In the rows, 128 means zero.
One turn moves each row of this set onto another row. After a few examples, where does it send each row asked below?
Puf: [128 151 131 158  90 146 181 135 135 113 131 133 149]
gilur: [116 107 164 123 115 166 148 146 129 124 126 151 141]
Pok: [117 117 177 106  93 161 142 156 133 123 135 148 119]
nutos: [146 160 134 158  96 138 166 142 125 115 129 100 139]
boru: [134 166 167 137  99 138 145 132 161 110 142 152 126]
Lasil: [137 135 173 111 105 146 145 164  95 119 121 111 125]
Koleb: [151 159 121 144 107 143 152 145  98 117 132 131 124]
Redif: [136 175 153 120  68 135 157 133 138 103 117 127 109]
Kod: [126 138 163 131  81 138 127 123 148 126 156 137 121]
Riba: [131 124 144 119 103 162 162 170  93 121 116 119 128]
ges: [152 174 150 144  84 140 155 156 132 114 139 103 111]
fara: [123 159 173 133  71 140 158 112 149 108 125 126 127]
nudab: [110 108 152 125 117 161 152 153 127 124 112 124 143]
mev: [143 170 147 159 103 164 173 130 121 104 116 127 119]
doma: [122 129 145 152  88 164 152 129 142 127 157 151 123]
Duv: [126 151 135 144  89 145 162 135 161 112 135 156 137]
kivuz: [131 145 149 150  87 154 146 110 163 115 126 123 126]
nuf: [144 170 145 123  80 129 154 150  95 115 137 125 115]
Ged: [151 180 144 135 100 139 152 131 126 100 109 124 115]
mez: [136 150 134 160  88 174 166 128 148 113 125 127 114]
mutat: [133 129 176  98  98 146 127 162 123 123 128 124 113]
moma: [128 110 132 126 115 165 150 158 115 124 115 135 138]
Saku: [142 178 179 138  87 141 153 148 142 109 146 128 111]
Zema: [102 115 166 108 102 158 155 156 133 121 118 142 134]
tutes: [126 139 180 106 119 151 139 167 115 115 114 121 117]
Vik: [125 134 166 118 110 166 157 176 104 120 116 112 114]
Sifez: [136 141 134 164 112 163 162 131 112 122 144 146 133]
kar: [133 160 177 119  77 122 140 130 117 119 150 125 122]
lok: [115 129 169  97 105 150 136 164 137 118 117 140 117]
fesis: [123 116 141 125 113 166 153 169 117 126 112 110 126]

kivuz -> fara
Duv -> boru
Kod -> kar
Where do these go?
Zema -> lok
moma -> gilur

One turn moves each row of this set onto another row. After a few examples, where does it send each row asked below?
bamu: [127 122 122 130 149 110 105 132 127 132 129 144 155 134 148 134 147 113
 151 148 136 140 124 119 146 171  96 120 140 102 145 121 137 123 114]
vebos: [134 118 117  98 118 123 118 140 143 158 118 131 132 142 141 151 136 133
 143 154 155 121 129 129 123 104 157 123 150 128 105 120 130 141  99]
zeve: [123 112 123 145 111 151 131 118 150 133 123 111 161 141 132 137 127 129
 133 154 135 143 108 117 140 133 120 136 135 100 156 142 144 149 144]
Tem: [107 126 113 132 104 134 170 151 138 141 138 139 153 137 130 139 122  97
 119 128 116 114 142 119 126 135 162 124 130 110 110 138 136 121 136]
Gezot: [145 101 104  95 121 139 122 145 142  96 133 130 159 113 122 137 139  99
 138 141 117 125 130  96 138 144 129 111 134 130 144 126 119 119 158]
bated: [130 101 124 103 110 159 110 140 120 155 117 129 138 123 139 122 164 153
 136 140 131 133 142 150 117 121 137 140 144  95 126 123 132 131 142]
gor: [130 122 126 133 136 121 135 137 138 151 101 131 151 113 145 139 117 128
 146 144 143  97 147 129 125 149 166 118 131 117 127 106 155 121 190]
gib: [137 135 129 125 141 125 145 131 134 118 141 178 142 116 136 114 118 123
 137 145 137  67 145 125 121 140 133 113 117 101 132 125 130 112 147]
lasa: [157 115 141 122 124 111 142 128 142 114 103 125 134 153 111 161 128 131
 108 121 168 127 125 127 150 151 145 113 146 104 139 130 124 121 133]
tiva: [130 124 122 140 115 127 160 120 140 123 109 117 132  90 112 134 146 119
 125 100 132 112 139 152 106 129 140  93 120 133 123 116 138 128 110]
nula: [144 130 116 104 114 134 129 141 141 136  96 150 144  74 129 160 140 120
 147 116 158 121 125 108 100 147 136 116 144 109 116 120 150 127 157]
sefa: [130 131 106 118 122 121 126 128 133 118 130 127 174 118 135 140 164 125
 134 120 142  90  93 140 120 140 136 116 174  95 135 128 135 113 135]
Fifep: [136 106 108 123 130 110 127 131 134 134 134  76 127 121 134 132 142 126
 134 133 151 123 158 147 134 142 132 117 121 109 124 183 139 115 147]
gug: [145 124 112 150 153 139 123 126 155 117 145 119 114 140 142 114 139  95
 105 137 153 115 134 141 127 114 128 107 144 103 135 143 135 116 127]
sefu: [168 107  87 117 119 107 127 129 121 142 130 116 139 120 142 147 130 113
 157 167 137  98 134 140 138 154 120  86 119 131 130 128 139 121 140]
zotos: [126 136 109 115 113 125 135 125 157 131 130 121 120 106 109 121 118 110
 172 148 168 130 140 145 120 138  96 123 141 133 157 139 118 127 142]
lige: [138 129 126 123 118 147 104 115 132 109 136 143 146 117 107 135 128 121
 104 141 129 116 144 106 116 138 125  85 145 101 135 153 125 135 109]
Zired: [120 124 113 139 112 122 102 128 131 135 158 152 144 131 129 123 128 141
 159 147 131 106 141 133 127 160 159 118 143 131 155 144 125 100 155]
kagol: [126 133  99 106 130 126 142 135 137 124 156 111  96 117 136 156 112 114
 134 100 139  86 128 143 124 144 130 118 137 117 147 123 131 123 143]
lisol: [137 151  90 132 104 127 123 132 159 131 135 108 116 128 120 148 118 136
 116 146 140 122 114 130 110 147 162 121 128 118 137 137 155 147 126]
sar: [103 137 125 122 147 106 134 104 139 136  97 129 144 121 137 126 121 122
 151 148 165 117 146 167 134 137 144 119 152 130 110 140 147 145 146]
ziti: [124 149 114  72 120 103 116 115 148 120 132 136 142 113 123 151 101 127
 143 130 145 111 149 123 118 118 131 121 127 145 124 148 141 128 150]
rura: [135 117 102 104 108 118 140 124 146 133 135 162 157 130 151 133 121 124
 132 182 167 133 135 119 131 124 137 136 149 120 112 133 140 125 121]
detes: [132 111 128 122 131 112  90 129 138 122 123 132 107 114 131 128 146 119
 135 109 153 127 162 154 149 136 133 107 110 119 137  92 136 117 142]
Risad: [107 125 115 107 138 122 151 148 144 155 124 130 146 131 130 151 118 112
 134 120 139  99 145 105 149  99 158 125 111 130 135 128 132 119 126]
nozub: [110 157 122 133 140 145 120 127 111 138  95 145 123 118 142  98 147 117
 130 122 143 117 131 132 137 120 135 142 145 135 118 153 136 126 139]
Derid: [116 140  97 122 142 118 159 126 139 131 110 150 151  87 113 133 142 137
 132 122 147 113 159 132 119 127 132 107  92 117 144 127 130 124 119]
kof: [143 110 124 114 146 110 136 124 116 116 134 125 120  99 134 124 137 159
 144 118 138 104 142 116 132 169 111 127 133 126 148 129 113 104 122]
vodo: [138 124 133 124 119 149 118 122 127 139 109 190 103 119 120 141 122 112
 136 110 158 124 131 113 143 136 134 119 141 120 115 131 128 124 141]
sasu: [130 121 122  98 109 134  94 127 104 135 121 124 150 106 166 127 145 140
 138 149 160 118 157 126 136 113 107 134 128 106 144 129 137 122 148]
Riz: [148 160 123 124 122 124 125 160 122 160 104 108 120 128 123 129 126 104
 112 132 141 119 140 122 131 145 113 120 126 118 164 134 150 110 132]
Tedo: [133 110 134 124 141 133 148 146 137 110 115 147 154 102 148 107 165 108
 137 115 154 140 132 140 108 161 144 118 141  92 134 149 138 119 128]
tid: [139  99 131 133 105 131 117 108 124 168 104 125 129 134 125 124 134 115
 135 123 152 147 130 146 146 150 143  90 138  90 119 131 144 135 130]
rugos: [126 110 109 121 143 138 125 129 137 133 130 176 132 118 131 130 151 124
 137 128 140 145 159 174 126 143 130 112 114  99 147 102 138 122 146]
genu: [150 147  98 121 111 134 110 129 132 150 102  96 128 138 149 124 134 116
 142 133 143 133 121 120 128 103 141 118 126 143 129 112 129 128 161]

Gezot -> lige
ziti -> gib
vebos -> Risad
Where do these go?
nula -> vodo
sefa -> lasa
sasu -> rura
kagol -> kof

One turn moves each row of this set onto another row. After a few examples, where does it send each row asked below?
gir: [133 131 164  88  95 130 131 145 131 124 114 118 134 114 126 120 115 117
 131]
pilo: [116 141 103 142 121 117 142 143 144 134 139 108 151 157 155 136 152 132
 135]
Rab: [119 123 163 106 111 139 148 157 124 100 147 119 127 116 112 113 146 113
 125]
sulas: [113 124 117 114 120 133 130 140 149 130 107 128 137 150 113 136 153 111
 154]
sozo: [135 125 117 125 127 133 138 148 134 146 118 147 137 152 141 155 167 118
 101]
Sov: [126 132 106 128 143 109 106 151 136 135 130 124 126 139 146 150 154  97
 114]
ditul: [125 145 168 109 114 127 147 153 109 115 138 128 133 124 153 113 136  95
 114]
Dizo: [116 134 106 144 122 111 121 117 161 115 120 127 134 140 138 136 163 144
 123]
vod: [127 121 130 121 130 142 106 144 143 140 128 139 134 133 148 153 158  99
 110]
maliv: [124 143 102 143 132  97 113 137 139 128 127 116 134 142 160 137 159 128
 120]
migip: [119 126  95 123 135 110 140 161 139 138 139 118 132 154 126 146 156 115
 115]
koguk: [149 137 134 139  90 105 146 134 139 107 137 105 133 123 130 122 122 164
 118]
mola: [104 123 120 120 117 126 113 125 169 126 125 121 136 135 121 130 163 132
 135]
Dalef: [134 126 146 113  93 129 143 132 146  99 121 119 130 113 110 124 116 145
 128]
zadek: [131 121 141 117  93 135 136 151 127 117 139 119 138  93 110  99 147 148
 120]
namid: [122 131 132 114 113 135 125 148 134 157 110 127 149 153 148 137 168 115
 137]
Zuk: [146 152 122 132 114  92 134 145 109 134 120 142 124 110 137 102 119 102
 110]
Dalig: [161 134 134 119 111  89 137 153 118 138 123 131 113 126 129 136 123 114
  85]
zuvev: [127 127 147 105 104 145 140 154 118 118 138 132 144  89 133 106 129 121
 111]
niba: [148 130 128 140  89 107 135 139 127 122 128 126 128 106 103  97 152 156
 117]
kofak: [121 133 111 146 118 140 143 123 154 116 119 139 145 153 134 145 148 130
 138]
fiv: [135 141 136 114 119 125 140 152 110 122 129 145 133  97 143 110 115  95
 106]
zap: [143 153 151 132 122 100 153 139 111 114 126 151 116 133 143 120 135  91
 103]
kis: [155 148 121 149  98  85 134 136 118 134 118 134 124 113 124  96 139 132
 114]
lufop: [136 124 160 135  95 132 151 137 133 100 144 128 127 124 108 115 164 145
 117]
noku: [111 122 139 113 115 145 106 134 157 145 128 123 144 132 143 135 163 116
 130]
Lel: [155 137 121 133 103  78 139 151 125 129 139 101 121 129 130 122 123 140
 105]
rafav: [153 135 161 101 102 120 131 147 119 143 111 138 130 120 146 130 119 108
 102]
pep: [143 150 136 141 114  75 148 143 119 121 130 128 107 142 115 104 147 108
 118]
supin: [143 143 152 147  93  95 145 138 125 123 140 114 124 138 120  99 166 145
 125]

Dalef -> koguk
maliv -> Sov
Where do these go?
zap -> ditul
fiv -> zuvev
migip -> sozo

